Each row is where one point has got to under a steady rotation. How many ticks took it there?
The counts run from 0 to 568.
[ -9  -1   8  -2  -1   4  -4  -8 -12   2  -7 -11  -5   3  -8  -3  10  15
  -5   4 -18   6  -5  -5   6  -7 -15   1   0   5 -11   4  -6  -9 -13  -4
   6  -4   1   6 -10   4  -4] -> 507
[-11  -8   9   3   2   1   3  -7  -3   0  -6  -7  -1  -1 -13   2   4   9
   4   4 -14   8  -5   2   7  -6 -19   2   6   4 -16   0 -11  -2 -16  -5
  10  -1   4   3 -11   4  -4] -> 375
[ -8  -3   6  -1   0   2  -5  -6 -15   3  -4 -12  -9   6 -12  -4   7   7
   0   2 -19   3  -4 -10   8  -7 -14  -1  -6   0 -11  -3   2 -11 -10  -4
   8  -4   6   6  -9   4   0] -> 506
[ -9   6   7   7   3  -1  -5  -1 -12   9  -2  -9   6   2 -18   1   9  12
  -1   0  -7  -6  -5  -4   6  -6 -11   7  13   7 -12  -5  -9  11 -13  -3
   7   8   0   3  -7   2  -4] -> 447
[-10   4  -8   5   3   2  -9 -11  -9  10  -4  -1  -3   1 -20  -1   3   7
   0   0  -8   2  -2   5  13  -3 -10  -6  -4  -2 -12  -7   4   9 -10  -4
   9  11  12  10  -5   3   5] -> 417
[-15   2   3  12   3   1  -2  -3 -15   8   1  -6   1   3 -18   5   2   5
   1  -1  -8   0  -7 -10   9  -7 -10   5   5  -2 -15 -11  -2   5  -8  -7
   9   8  11   6  -9   0   3] -> 450
[ -6  -6  12   5   5   4  -4  -8  -4   5  -4  -8   5  -6 -19  -2   6  15
   5  -1  -3  -2  -2   2   5  -8 -17   4   9   5 -17   2 -13   4 -15   2
   9   1   3  -2  -5   5  -9] -> 379
[-10  -6   3   3   9   8  -2 -11  -5   2  -8   3   1  -8 -15  -2   1  16
   4   5  -7   7  -1   5   9  -6 -15  -1   3  -2 -15   4 -11   9 -16  -1
  10   0   3   6  -5   2  -1] -> 212
[ -6  -3  -3   5   7  10  -7 -16  -9   4  -3   3  -4  -3 -14  -3   1  13
   4  -1  -6   1  -2  -1  16  -3 -12  -2  -9  -4 -21   0   7  -5  -7  -3
   6   1  12   7  -6   3   4] -> 13
[ -2  -2  -3   0   9  11 -12 -15  -7   3  -5   5   3  -8 -16  -7   5  20
   0   3  -4  -1   1   2  11  -3  -9   2  -4   4 -17  12   2  -4 -10  -2
   4  -3   2   4  -3   4   0] -> 16
[ -1   3   7   5   3   5 -10  -8 -10   8  -2 -10   7   1 -13  -3  11  16
  -2  -4  -9 -12  -5  -2   9  -6 -13   5  10  12 -15   0  -4  -3  -9   1
   3   4   0   5  -7   5 -10] -> 479
[  0   0   2  -7   4   3  -9  -4 -15  -2  -7  -3  -5   5 -12  -4   9  15
  -7  11 -16   0  -3  -2  12  -1 -13  -3   1   6 -10   0   5  -1 -14 -10
   4  -1  -1   7  -9   3  -2] -> 504
[ -9  -3  -5   8   7   7  -5 -17  -3  10  -7   7   8  -7 -15   2  -1  13
   1   3  -7   5  -1   7   8   0 -11   5   5   3 -16   6  -3   5  -9  -4
   9   5   7  10  -5   5   3] -> 80
[ -3  -4   8  -1   1  -5  -6  -4  -9  -1  -4 -10   5  -2 -26  -2   5   4
   0   9 -11  -2  -1   3   2  -2 -14   3  12  12  -9   1  -3   5 -16  -6
   8   2   0  -3  -8   8  -7] -> 63
[-13  -2  -4  12  10  11  -3  -9 -15  11  -5   6   3  -4 -15   1  -2  10
   4   2  -9   0  -4  -7   6  -7 -10   6   5  -4 -15  -2  -2   6  -6  -3
   8   2   7  12  -4   0   7] -> 453
[ -5   2   7  -3   5   0 -10  -2 -13  -5  -1  -9   2  -3 -25  -7   7  15
  -2   5  -2   2   3  -5   7  -2  -8   4  -2   7 -15   7  -2   0 -15  -9
   5  -3   0  -8  -7   2  -2] -> 359
[ -9   5  -3   4  -1   2 -12 -13 -14  14   0  -7   7  -4 -28  -8   4   5
  -2  -2  -7   3   1  -4   0  -5  -4   6  -2   8  -8   7   4  -4  -6  -2
   8   1   8   1  -1   9   3] -> 258
[ -8   3  -1   3  -3   1  -7 -16  -7   9  -5  -3   8  -2 -19   0   4   8
  -5   4 -14   9  -1   2   2   0  -8   9   5  14 -10  10   1  -9  -7  -7
   9   0   6   7  -8   9   1] -> 91
[ -5  -5   5   9   1   4  -2 -11 -14  10  -4  -9   1   4 -10   1   5   3
   2   0 -19  -3 -10  -8   7  -5 -14   4   6   5 -12  -5   2 -12  -5  -2
   6  -1   9   9 -10   6  -2] -> 474
[ -9  -1   3   0   8   5  -4  -4  -9  -2  -6  -1  -5   1  -9   1   7  20
  -1   6 -10   1  -4  -1  18  -5 -16  -3   0  -2 -18  -3  -5   7 -17  -7
   5   4   1   7  -8  -1  -3] -> 516
[-10   0   7   0  -1   6  -4 -11  -7   6  -5 -10  -4   1  -7  -2  10  20
  -2  -2 -12   4  -4  -2  10  -7 -15   0  -2   3 -15   4  -8  -9 -12   0
   8   0   2   7  -8   4  -6] -> 343
[ -9   8  -2   2  -1  -2 -11  -5 -16   9   3  -8   2   2 -31  -5   5   5
  -3   1  -4   3   2  -7   5  -4  -4   2  -3   5  -9  -1   6   3  -8  -8
   7   6   8  -1  -5   4   3] -> 426
[  0   0   4   3   0  -2  -6  -5 -13   3  -4  -9   6   5 -13   3   7   7
  -4   6 -16  -5  -8  -4  10   0 -12   7  12  13 -14  -3   3  -7  -9 -10
   4   3   2   5 -13   6  -4] -> 471
[  0  -3  -1   2   9  10 -15 -13 -13   5  -2   2   1  -6 -23 -10   3  13
   2  -1  -1  -4   2  -1  10  -5 -10  -1  -7   0 -16   5   8  -4  -7   1
   5  -4   7   2   0   6   2] -> 17
[ -9  -4   5   7   2   3  -1  -5 -19   6  -3  -7   2   3 -17   2  -1   1
   1   5 -19   2  -7 -14   3  -4 -11   9   7   3 -10  -2   3  -9  -5  -8
   8  -4   7   6 -10   4   4] -> 298
[ -2  -1   2  -5   8   2 -10  -3 -13  -7  -4   1  -1  -2 -25  -5   5  15
  -2  11  -5   0   3  -1  10  -1 -11   0   0   4 -13   5   3   6 -18 -11
   4  -2  -3   0  -6   2   0] -> 360
[ -9  -1   1   9   2   2  -3  -9 -18   4   1  -3   5   1 -21   2  -2   1
   2   4 -12   2  -4 -13   8  -2  -8  11   5   3 -17  -1   6  -8  -2 -11
   7   0  10   5 -11   3   7] -> 462
[ -5  -9  10   1   1  -2   1  -8  -6  -3  -6  -9   0   0 -14   2   2   6
   1   7 -17   6  -5   1   7  -1 -17   3   6   7 -14   2  -5  -8 -12  -7
   9  -3   4   1 -12   7  -4] -> 539
[ -9  -4  -1   5  -1   2  -6 -16  -8   6   0  -6   3  -3 -25  -3  -1   4
   2  -1  -8  10   0  -1   6   0 -10   2  -8   3 -15   5   4 -10  -6  -6
  10   1  15   2  -6   9   4] -> 562
[-14   0   6   6   1   3  -2  -7 -10  13  -6  -8   5  -1 -13   0   6  13
   0   1 -14   3  -5  -6   0  -8 -12   8  11   8  -8   3 -14   4 -11  -1
  11   1  -1   8  -5   3  -3] -> 443
[ -2   3   9  -4  -2  -1  -9  -6 -11   1  -3 -13  -4   6 -12  -4  12  15
  -6   2 -15  -3  -5  -1  12  -4 -15  -2   2   9 -13  -2   0  -6 -15  -5
   4   2   1   3 -11   6  -8] -> 339
